rotation ticks, each row followed by its count of ticks:
The counts run from 0 to 552.
[ 12 -15  30 -19 -12  31   0   0   8   8  12   4   5   8 -12  -6   8 -10
   9  -1   1  -9   0   3  13  15   9   4 -18  20  -5 -12   1   0  16   2
 -11   2   9  10   0 -16  -2   3   6   9  11   2  -1  -7 -10  -6 -13   4
  -1  -2  -9 -11   1]
302
[ 11 -16   1   1 -10   1  -5  14  -8  13   5   9   6  -6 -14   1  10  -2
  -4 -15  -2  -5  15  18  21  20   2 -12 -26   5 -19  -4  -4  -6   8   2
 -23   7 -15   3  -9  -9  11  14  -6  16  -5  13   8   4   8  -2   2   0
 -12 -10 -10 -10  -5]
15
[ 13  -1   3  -9 -14   3   9  -4   2  14   1   2   1  11 -10   6  -2 -14
  11   0 -13  -6   6   4  14  14  -2   7 -31  13   0 -14  13  13  25   6
  -9 -13   3   6   9 -26  11  -9   3  11   5  -1  -1  -9  -3  -4 -10  -2
  -2 -11 -10  -5   2]
543
[ -5  -3  -2  -3 -15   0   7  -2 -13  21   5  -6   4   5  -7   9   3 -23
   8  -8 -15  -6   7   9  11   8  -1   1 -39  12  -9 -17   8  18  23   0
 -15  -7   6   1   5 -15   9  -3  -2  12 -12  11 -11  -1   3  -2   2  -2
  -9 -13  -6  -9  -7]
357
[ -3 -13  35 -17  -4   7  -4  10  -4  11  10   4   3   4 -12   3  14  -4
  -8  -3  -3  -2  12   7   1  10  14  -3 -24  10  -9  -7   9  -3  28   2
  -6  17   6   0 -10 -15   0  10 -11   8 -11   4 -11   2  -2  -1 -15   3
   0  -4 -10   1   8]
120
[ 24   7  25 -12  -4  12  -2   2  13  -2  20   6 -20   6  -8 -13  12   2
  15  10  -6 -10  -9  -1   8   6  11   5 -13  -5 -17  -6   0  -1  16  19
   5   9  -9   8  10 -17 -20  -5   5   1  15   9  -5  -8   2   3   2  22
  -1   6  -2  -7  -1]
84
[ 16  -6   5  -9 -10   7   4  12   2   7  11   4  -3  -1 -25   6   4   7
   2  13   8 -13   2  -2  14  10  -1  -2 -22 -11 -28   6  -7  -4  15  11
  -5  -7 -21   5   6   7  -4   0   5   5  -2   6  13  18   2  -3  10   9
   0 -21 -12 -14 -26]
398
[  9   4  30 -18  -2   1   5   3   0   0   2  -1  -5   3  -2  -3  20   5
 -14   1  -4   1   1  13  -5  14  14   2   0  -8 -21  -5  19  12  29  11
  11   7 -12  -3  -4  -4  -8  11 -22   8  -6   3  -5  -3 -16  14  -7   6
  -6 -13 -11 -10   4]
314
[ 10  -5  -3   4  -9   2   1  13  -7  10  10  -4   4  -4 -12 -14  12  -4
   9  -5   8   0   7  13   6   2  -8  -6 -25  -6 -29  -4  -7  -3  14  16
 -19  -1 -17   2  -6   2  -5   4   4  10 -10  17   8   7   2  -6  16  12
  -8 -12  -3 -11 -17]
7
[  2  -1  26   4 -11   8  -5  -2  -9   4   9  16   0  -2   4  -4  21  -4
 -13 -18 -11   1   5  27  12   3   1   0  -9  11 -14 -12   7   4  11   9
  -3  19  -9   3  -4  -8  -8  17   3   6  -5  13 -21  -6  -7  -3  -1   1
  -4  -6 -20  -1   9]
463
[  6   5   0  -5  -9  -5  18  -3  -8  16  10  -9  -4   9 -15  -4  10 -12
  12   3   4  -5   5   8  -1   6  -8   3 -15 -15 -28   1   4  20  18  15
  -8  -9  -8  -1  11   2  -1  -2  -4   5 -13  10   0   1  -5   2  16   9
  -1 -31   5 -13 -14]
163
[ 15 -16  32  -9  -7   5   2   5  -4   7  17  19  -8  -2 -10  -3  17  -4
  -8 -12  -2   0  12  24   4   3   2  -8  -3   5 -18   1   1   5  17   2
 -12  29  -4   3  -2 -13  -7  18   1   4  -3  -1 -11  -9  -7  -2  -5   9
   5  -9 -11  -3   8]
277
[ 22 -13   0   1 -18 -10   0  20 -10   9   1   9   1 -12  -5  19   7   6
 -12  -1 -10 -10  -3   7  18  22   3  -9 -19 -10 -21  -1  -5   0   9   7
  -2  -5 -21   5  -1  -6  -4   9  -3   4  -2   7  -2  12   4   7   5   1
  -6 -12 -16 -10 -20]
22
[ 16   3  13 -16 -20  18  18   0   1  14  10 -11   3  16  -6  -9   2 -18
   5   3   6  -7 -13   6   6  14   3   1 -16  -6 -22 -11  -8  22  13  16
  -4 -15   9   8   9  -6  -8  -4   7   0  10  13  -2 -14  -4   9   9   4
  -8  -8   2 -11  -4]
506
[  3  -7  10   5 -13  11  -6   8  -9   5   2   6  10  -2  -6 -14  24  -2
  -6 -21   1  -1  14  24  16   8  -4  -6 -13  12 -22 -13  -1  -4   9   9
 -18   9 -15   2 -17  -4   2  16  -7  12 -15  14   1  -5   0  -7   5   2
 -10 -13 -15 -10  -1]
224
[ 26   4   9  -1 -10   0  -7  16   1   5  18  11  -8  -4 -12  -5   8   7
  11   5  -1  -8  -9   5  20   5   4  -9 -20  -8 -24   1 -14  -4  10  15
  -3   1 -18  10   9  -8 -16  -6  11   3  10  12  -1   6  12   0  12  19
  -1   3  -6  -7 -17]
241
[ 19  16  24 -22  -9   4   7   0  13   4   7   2 -14  22 -22   2   5   8
  -5  17  -7  -5  -7   5   0   5   5  -3  -9 -11 -16   6   7  14  29  12
  12  -4  -9  -3  12 -16  -7  -4   0   5   3   1   5  -4   4   8  -8  -1
   3  -8  -4  -4   7]
527
[ 24 -15  20 -17 -17  13   5  14   1   7  -2  11   5   5 -12   7   7   0
  -3  -6   3   1  -2  18  10  12   4  -9 -18  17 -11  -3 -13  -3  22   7
 -15  -5  -1   5   0 -28  -2   7  16   6   6  -2   3  -8  -8   1 -10  -5
   3  -3 -10  -3  -1]
279
[ -6   2   3  11 -22  17  -1  -4  -4   9   8   7   8   7  -7  -6  13  -8
  -4 -22  -6 -10   7  22  21   7  -4  -3 -13   9 -13  -8   5   8  -3   4
 -14   9  -4   6  -3   1   5  16   0  11  -5  22 -10  -9  11  -6  14 -10
 -12 -14 -16 -14   8]
12
[ 23  -5  15 -10 -12  20   8   1   4   4  12   3  -2  11  -3  -7   5 -12
  18   6   2  -8 -14  -1  16   8   6   7 -19   6 -16 -15 -12   6  16  15
  -2 -10  -3  15  12 -10 -14 -10  13   5  17   6  -2  -7  -7   4  -1  17
  -2   5  -2  -8  -8]
85
[  8  11  22 -18  -1  -4   3   5  12  13  22 -10 -18  12 -23 -11   8  -3
  10  13  -3 -13  -1  -1   2   9  10  -8 -19 -19 -24   1   6  10  19  16
   1   8  -1  -3   6 -12  -4  -4  -8   3  -2  16   3  -4  17   4   4  14
  -3   1  11  -6   3]
136
[ 14  17  11 -11  -9   3  16  -5   4   6   7  -9  -9  17  -1  -6  10 -13
   9   5 -13  -5 -13   6   0   3   1  10 -12  -9 -20  -8  11  23  25  19
   8 -16  -2   4  12  -8 -12  -7  -3   1   4  12  -7 -11  -4  11   7  10
  -5  -7   4  -8  -2]
319
[ 24 -19  18 -14 -10   8   5   6   3  10  13   5  -4   2 -10  -5   8 -13
  17   1   3  -2   5   3   8  16   9  -1 -26   9 -11  -9  -5   0  21   9
 -16   0   4   9   5 -26  -1  -5   7   5  12  -4   2 -10 -12  -2  -6  19
   3  -4  -2  -3  -7]
301
[  7  -3  16  -8 -10  -4   5   5   1  20  18   5  -8  10 -22   1   2  -6
  18   6  -9 -12  11   4   8   4   3  -5 -32   2  -6   2   7   3  21   5
 -14   7   5   3  13 -28   5  -7   7  10   1   3  -1   0  12  -6  -3   8
   4  -4   4  -1   4]
144
[  9   3  11 -18  -1   7   4  12   3  14   8 -18   3  13 -18  -7  10  -3
   6  17   6  -9  -9  -2   2   6   8  -6 -28  -5 -22   0   0  -1  32  19
  -4 -16  -2   4   0  -7  -7  -7  -4   5  -6  13  10   9   4   1  -1  12
 -11  -6   2  -8 -12]
346
[ 22   1  12  -3  -7  -2   3   8  -7   6  21   1 -15  -2   4  -8  17  -8
   7  -4  -5  -3  -8   9   5  10   7  -1  -9 -18 -30  -5  -5  11   8  18
  -1   9  -9   6   4  -6 -11   1  -1  -6   2  16 -16  -9   0   8  11  24
  -4  -1   3  -6  -7]
479
[ 19  14  15 -18  -4 -10   4  14   0  12   3  -8  -8  11 -16   8   5   8
   0  17 -10  -5  -6   7   1  10   9  -7 -19 -12 -16   5   7   9  31  12
   9  -8  -4  -5   5 -23  -7  -3   0   1  -4   2   2   6   7  10  -8  -2
  -3   0   3   4   3]
129
[ -5  -4  16  -2  -2  -7  -3   2  -7  18  13   6 -11   1 -11   9  13  -2
  -1  -8 -15  -6  20   8  10   9   7  -6 -22  -2 -11  -3  23   6  18   4
  -4  19  -4   1   0 -17   8   9 -18  11 -17   7 -15   3   9  -1  -6   0
   0 -14  -8  -6   5]
359
[ 32   5  24 -11 -14  12   1   9  16  -2  19  14 -18   3 -11  -2   7  12
  -1  13  -6 -13 -10   4  11  13   9  -4  -1  -9 -18   3  -2   1   7  15
   9   9 -19  10  15  -6 -16   4   2   2  10   5   3  -5   7   6   3   9
   4  -3 -12 -12  -3]
54
[ 14 -13  18 -15  -3   4   1  12  -5  17   8   0   1   4 -14   4   7  -9
  14   3 -10  -5   8   1  10  16   9   2 -41  15  -6 -15   6  -2  31   7
 -15   0   2   6  -2 -26   5  -7   1  12   2  -2  -1   2  -2  -3 -13   8
  -3  -1  -5   0  -3]
331
[  5  -7   3  -6 -19   7   5   0   3  12  -1   4   6   9 -24  15  -1  -5
   2  -1 -11 -13  10   0  19  19   1   3 -34  15   1 -11   9   0  15   0
  -8 -10  -8   5   3 -15  15  -3   3  20  -2  -1  11   3   6  -6  -9 -14
  -5 -16 -17 -14  -4]
175
[ 12  -9  31 -15   0  -4   2   1  -3   4  12  14  -9   1  -3   7  17   0
  -4  -6 -15   4   9  13  -1   9   9  -2  -9   2 -11  -4  15   5  27   7
   4  20  -7   0   2 -22  -3  12  -2   7  -6  -5 -13  -4 -14   4 -17   4
   7  -9 -11  -2   8]
307
[ 25  -1  19  -7 -13   5  -5  10  12   0   6  15 -10   1  -8   5  12  13
 -13  -7 -13  -7   1  14  15  25   7 -11  -3  -1 -11   0   4  -2   3   4
  -3  13 -20  -1  -6 -17   6  17  -3   8   7   5   6 -12   9   7  -5  -8
  -3  -4 -13  -8  10]
46
